One turning vector, and how many steps it has turned:
The counts run from 0 to 756.
[93 119 111 119 119 150 137 98 128 89 120 139 111 127 110 163 119 118 127 123 123 142 83 147 151 99 120 132 142 117 114 112 193 129 133 129 142 118 145 144 107 121 128 118 143 140 121 133 150 112 125 90 72 115 132 107 103 134 120 158 131 139 110 145 108 126 121 167 149 94 176 124 140 115 135 138 136 150 102 125 144]  286
[134 125 103 106 87 158 155 96 99 148 122 138 110 138 137 137 106 133 124 120 152 170 114 138 144 108 151 134 99 105 135 108 155 113 144 133 162 137 95 117 120 148 148 129 116 132 117 170 142 117 127 168 117 126 136 113 99 114 129 140 128 106 131 154 87 102 123 150 144 110 128 107 146 119 123 156 98 112 140 144 142]  197
[136 154 161 134 91 149 137 138 142 152 118 146 140 151 119 114 114 143 102 86 156 137 126 108 168 128 145 100 161 152 110 159 128 87 107 126 91 129 156 124 103 131 112 142 128 143 101 109 82 148 116 126 128 139 129 102 137 113 127 130 169 112 117 127 148 159 124 113 107 122 143 122 133 97 134 115 131 132 149 121 119]  574
[100 108 119 128 95 117 107 116 115 150 98 127 132 138 123 96 98 99 149 130 177 115 112 136 168 137 123 142 158 137 147 138 135 147 157 126 117 119 138 119 138 156 105 158 115 127 137 140 135 135 129 181 111 133 130 133 113 116 116 165 126 98 172 133 126 123 120 162 131 113 135 98 138 130 87 155 126 136 153 118 137]  150
[133 125 92 137 111 109 156 126 145 139 112 153 115 100 73 132 106 98 144 163 134 82 126 144 147 125 124 125 133 116 163 123 133 141 166 118 131 155 168 129 103 156 143 112 133 115 143 116 129 93 120 149 133 153 137 143 105 122 152 120 105 135 161 152 147 116 102 120 120 136 148 93 127 123 75 164 140 106 159 115 112]  77
[119 67 132 118 98 125 157 114 98 141 97 133 98 131 153 140 142 150 144 82 152 172 124 142 125 127 138 138 127 120 151 159 142 132 145 165 141 95 116 125 135 141 141 135 105 144 136 160 146 138 137 124 102 125 128 98 115 149 121 137 144 122 153 112 131 118 118 165 121 119 137 120 139 138 126 145 89 177 138 153 113]  552
[102 147 111 145 115 127 175 70 135 120 99 136 99 137 142 142 124 106 137 117 128 122 113 161 98 104 110 142 103 103 148 119 152 106 124 143 135 97 151 119 108 118 132 127 104 138 109 162 134 131 138 125 95 126 133 117 98 99 88 119 133 159 147 150 124 117 158 150 167 109 130 97 125 120 109 111 125 139 142 139 147]  125
[133 124 134 102 157 137 136 123 107 145 165 150 107 126 148 151 134 161 160 100 119 146 114 120 118 132 127 100 101 143 130 143 106 96 123 128 132 146 111 135 121 119 126 105 157 146 133 158 138 111 137 124 112 133 132 93 129 171 172 140 131 115 90 118 111 146 120 128 123 102 140 120 87 77 157 154 121 126 150 141 101]  242
[112 100 111 94 132 143 141 104 97 135 109 136 95 112 138 153 138 137 152 150 147 116 102 166 118 138 107 122 94 94 174 116 122 89 144 127 131 98 157 118 128 156 125 98 137 133 130 148 139 130 146 139 75 138 117 111 112 126 108 152 121 148 142 145 112 137 104 137 166 93 135 108 126 116 100 139 133 140 135 137 131]  239
[138 143 119 130 158 154 117 104 144 134 126 133 153 123 153 141 180 156 144 101 119 167 141 139 101 155 109 129 120 122 98 130 96 117 111 140 126 102 139 133 120 136 114 121 133 119 130 109 124 108 120 111 114 140 144 129 147 161 117 99 101 144 122 110 120 114 149 63 116 121 109 141 111 138 114 155 131 106 109 105 140]  298
[141 155 130 132 112 129 150 101 133 128 143 95 170 160 164 130 147 156 139 97 149 153 142 140 106 120 149 115 109 161 89 100 112 120 119 124 143 99 145 121 111 143 126 140 104 115 120 111 132 98 110 151 136 109 143 155 119 98 151 121 129 118 161 113 146 123 117 110 121 152 132 132 109 137 149 98 144 84 135 128 129]  252
[135 130 158 170 99 131 139 142 145 117 108 114 159 124 88 96 113 140 142 127 118 121 142 84 121 132 103 122 123 148 116 147 127 135 120 92 116 112 149 124 101 125 136 127 74 144 116 118 143 112 111 131 131 200 140 131 93 89 116 142 111 155 143 108 134 114 134 102 114 166 120 97 120 140 115 111 107 112 173 139 119]  631
[144 175 109 96 145 136 134 96 150 146 157 151 105 118 115 155 124 103 112 135 130 132 110 168 149 108 157 84 139 126 150 129 149 116 139 158 134 138 124 125 94 97 120 127 166 117 134 105 132 120 131 87 145 110 137 130 110 142 132 115 108 140 129 138 134 147 147 118 151 114 123 120 125 79 145 148 161 117 139 135 131]  726
[125 118 132 122 118 110 110 141 154 124 123 102 128 142 117 155 133 136 137 129 154 110 138 99 130 105 102 113 118 146 129 111 118 126 147 119 123 117 158 152 113 129 118 124 109 127 128 113 129 85 126 112 122 119 132 137 108 104 162 161 117 142 143 102 136 150 103 151 88 184 149 127 125 116 149 110 167 109 164 152 114]  362
[71 187 119 133 130 127 121 113 152 148 131 165 147 147 115 85 106 109 103 133 135 129 120 136 172 94 113 108 153 141 133 146 171 139 133 129 118 151 99 148 122 72 124 160 155 131 122 150 116 124 129 152 134 105 130 148 121 118 138 111 128 115 121 134 152 141 123 141 147 111 142 113 106 108 152 154 121 145 142 110 148]  19
[120 167 135 105 130 163 151 73 152 143 117 167 113 140 127 133 141 122 115 120 139 144 111 151 127 126 155 138 114 102 130 105 145 103 124 145 146 117 158 84 97 124 139 134 143 130 134 111 106 128 127 137 120 117 147 112 121 127 127 85 112 120 141 149 112 111 156 102 155 96 97 117 153 141 101 157 117 125 122 112 149]  57
[134 138 130 131 89 167 151 125 137 142 108 178 171 122 106 107 173 155 145 126 138 136 151 107 120 144 123 132 144 93 121 140 101 127 105 117 101 131 129 117 119 165 122 160 119 136 122 114 110 133 114 174 134 166 146 119 136 108 118 149 109 131 139 130 130 106 137 91 132 121 126 97 136 129 71 144 135 134 123 120 136]  703
[130 116 101 139 136 111 181 124 136 103 98 153 159 132 117 95 125 137 127 140 91 131 111 122 110 134 139 137 132 119 120 136 143 165 129 126 147 113 118 125 123 95 129 139 109 118 150 110 174 95 100 130 147 169 144 153 121 143 134 118 125 135 144 111 152 62 118 122 126 139 133 117 124 132 114 144 105 144 119 114 113]  74
[102 137 108 104 142 168 119 127 121 107 151 151 114 151 107 127 116 153 146 126 112 128 107 81 134 149 115 123 83 116 119 104 165 80 133 101 131 153 123 108 139 127 133 106 144 163 137 145 125 100 138 145 147 136 135 108 111 133 153 129 98 132 90 157 93 124 121 139 162 89 146 124 114 110 134 156 102 135 120 144 140]  244
[96 132 114 136 143 124 143 96 124 147 122 106 124 151 167 149 114 123 149 112 147 132 102 158 124 109 116 151 127 139 120 83 102 113 125 142 157 108 140 106 136 149 122 130 130 90 121 166 113 106 131 165 110 96 166 101 105 121 144 133 117 157 114 115 87 128 134 125 120 123 146 100 120 109 119 144 160 101 139 142 158]  524
[120 141 107 124 174 91 91 99 160 130 125 116 137 110 126 124 100 104 121 157 146 130 96 145 145 148 131 140 138 136 134 115 165 144 152 145 156 105 135 125 116 88 110 126 113 101 133 95 144 127 127 89 113 105 131 166 119 130 152 102 106 140 155 122 113 95 111 132 140 154 98 125 132 133 120 167 139 106 130 117 150]  342
[135 107 115 152 159 125 126 124 158 111 90 109 136 129 111 139 120 110 132 114 116 140 127 100 133 152 96 164 130 98 113 145 151 155 141 145 129 103 140 139 97 113 139 112 109 116 117 123 136 98 130 76 116 151 106 119 122 154 123 126 125 163 99 96 96 106 127 122 112 142 91 134 148 165 108 171 109 131 129 118 131]  229
[132 95 137 113 114 154 135 138 137 125 106 162 143 157 110 121 135 148 107 86 151 134 145 90 175 154 132 134 156 112 112 158 120 103 117 139 109 116 138 115 129 150 103 147 133 134 109 111 92 177 110 134 143 131 122 103 139 114 122 156 179 103 117 110 132 125 120 155 111 121 155 116 161 109 110 136 133 145 119 104 130]  63
[151 123 116 80 150 127 137 113 124 116 149 151 128 132 123 114 119 166 121 145 136 160 114 105 148 122 147 120 87 102 131 132 144 117 153 134 148 168 81 148 118 88 143 100 144 136 143 124 170 126 115 128 156 139 112 132 110 141 173 116 117 114 104 117 100 105 100 125 117 126 104 131 123 120 173 150 111 100 130 149 140]  513
[102 128 142 140 81 153 156 112 106 98 100 143 127 139 106 158 117 131 122 104 123 148 107 106 147 107 133 104 129 119 88 122 189 125 109 112 137 121 140 145 97 128 144 97 134 145 84 139 129 107 120 105 117 138 139 93 116 138 123 136 149 141 96 141 127 127 113 138 122 102 162 124 131 114 120 119 110 134 130 112 126]  443
[161 119 108 85 140 129 96 146 143 145 157 117 139 127 169 99 132 120 118 141 148 141 144 155 164 132 136 129 124 113 155 169 122 140 175 144 108 125 100 159 123 107 104 126 133 122 125 116 132 127 138 112 124 137 87 181 138 122 148 119 143 109 147 123 156 162 83 144 138 134 120 152 123 140 173 136 130 115 138 131 118]  24
[154 124 111 116 160 113 121 126 148 101 115 153 142 114 122 103 150 164 143 133 117 141 128 124 129 157 144 127 110 104 138 149 143 137 158 134 145 108 116 147 113 86 135 119 131 137 155 92 190 117 119 67 135 170 111 159 150 157 145 118 121 127 129 108 152 100 121 116 122 135 103 130 130 134 142 153 107 138 131 111 110]  428
[131 164 131 109 95 184 92 133 162 131 150 87 157 159 121 103 157 146 114 107 138 136 150 97 131 131 129 95 104 153 106 133 143 87 126 108 112 115 124 139 114 114 117 128 120 156 116 98 129 109 119 125 122 158 114 149 116 102 126 135 105 115 109 146 128 149 132 133 144 149 140 141 133 136 164 95 125 107 141 144 140]  491
[125 119 104 136 167 120 137 116 148 130 106 132 133 150 157 108 102 119 135 105 148 155 120 115 149 137 129 172 118 102 127 136 156 149 146 150 116 123 111 139 118 107 140 110 112 119 103 151 113 129 135 143 134 114 119 135 134 149 142 87 139 141 106 132 124 96 108 127 130 114 118 139 140 173 128 174 87 115 112 112 138]  582
[152 132 149 99 103 120 110 122 145 149 118 155 133 134 102 143 129 144 115 137 200 134 140 121 173 95 131 103 135 124 144 161 120 129 158 167 128 134 119 121 97 140 122 142 130 136 119 113 107 160 112 118 133 115 117 132 129 100 123 152 139 109 145 100 104 138 147 138 116 158 116 113 149 112 140 129 139 129 143 138 128]  305
[112 106 116 126 115 134 78 126 105 156 140 104 117 94 155 126 97 112 161 164 150 153 98 164 130 145 109 113 117 142 140 160 135 128 140 128 121 126 108 156 141 110 112 124 144 131 118 171 157 129 132 134 87 150 108 129 95 134 120 159 126 141 130 139 107 147 89 155 136 131 130 127 95 126 136 140 101 119 150 150 123]  154
[138 137 121 81 153 128 153 91 123 151 160 147 105 147 145 154 130 144 124 104 155 130 108 156 133 117 157 126 130 141 156 115 110 93 128 154 147 124 124 100 131 128 118 138 156 102 140 135 128 134 129 125 150 85 146 102 101 141 176 112 122 135 134 118 104 139 151 123 146 112 115 118 128 76 143 154 152 112 147 161 137]  326
[163 160 156 137 72 147 150 104 136 163 115 148 168 117 126 85 153 158 143 131 145 136 144 125 129 129 140 95 120 123 132 154 93 112 118 130 112 134 105 114 113 141 129 164 125 133 133 128 126 133 102 177 144 163 137 140 133 101 95 126 119 120 150 116 130 120 154 92 133 134 117 94 133 118 108 135 112 120 161 122 129]  704
[139 148 140 129 84 157 127 116 151 130 90 161 153 108 63 131 149 140 110 136 140 138 121 118 152 138 140 95 154 133 101 148 153 130 100 143 122 101 160 119 81 147 133 135 118 161 115 95 124 128 97 122 120 151 138 111 137 119 101 147 121 108 151 126 111 112 155 84 114 126 130 109 154 117 102 144 132 125 135 96 132]  303
[148 174 120 124 139 131 138 81 150 131 148 89 152 134 140 131 139 126 109 132 124 149 139 154 139 117 151 126 116 132 100 107 130 121 125 151 156 125 101 139 104 102 124 137 130 99 115 111 137 112 117 85 147 102 133 155 118 116 140 112 92 137 119 118 97 104 136 112 118 143 95 147 129 131 154 130 153 82 143 136 153]  653
[81 179 135 145 135 127 127 102 134 141 120 115 130 138 156 126 130 110 156 136 130 139 132 154 85 111 99 119 97 175 126 108 118 119 115 119 134 100 151 130 122 108 124 134 119 132 119 158 125 111 134 134 103 113 145 132 105 117 118 116 95 175 141 126 127 147 135 113 148 130 134 124 83 122 123 128 130 109 146 136 128]  367
[154 122 111 137 119 122 179 110 153 119 139 119 116 148 117 126 159 145 108 67 113 110 159 102 124 117 153 128 133 127 123 125 110 121 135 119 135 122 125 119 111 129 128 130 115 120 139 82 127 109 112 120 177 151 134 131 101 96 158 129 142 135 151 94 168 123 133 136 110 161 151 127 124 108 151 100 148 112 152 143 111]  7
[128 139 108 123 165 141 91 112 137 142 123 102 129 109 80 125 121 98 144 147 139 141 108 114 151 185 128 144 133 151 132 100 128 127 131 118 125 143 147 100 104 159 126 96 119 107 131 117 118 104 126 116 114 142 145 132 134 167 158 120 82 143 125 122 82 107 123 101 118 136 78 127 140 137 93 195 131 86 143 114 108]  30
[129 157 142 121 146 127 129 107 169 134 108 161 121 135 95 137 145 122 122 112 169 138 141 111 165 135 125 151 141 89 149 123 153 125 134 138 114 154 119 110 96 141 153 141 119 132 131 103 89 136 135 115 145 111 133 120 149 135 115 95 116 119 111 131 118 110 171 89 119 114 101 116 155 154 104 195 119 136 123 111 133]  301
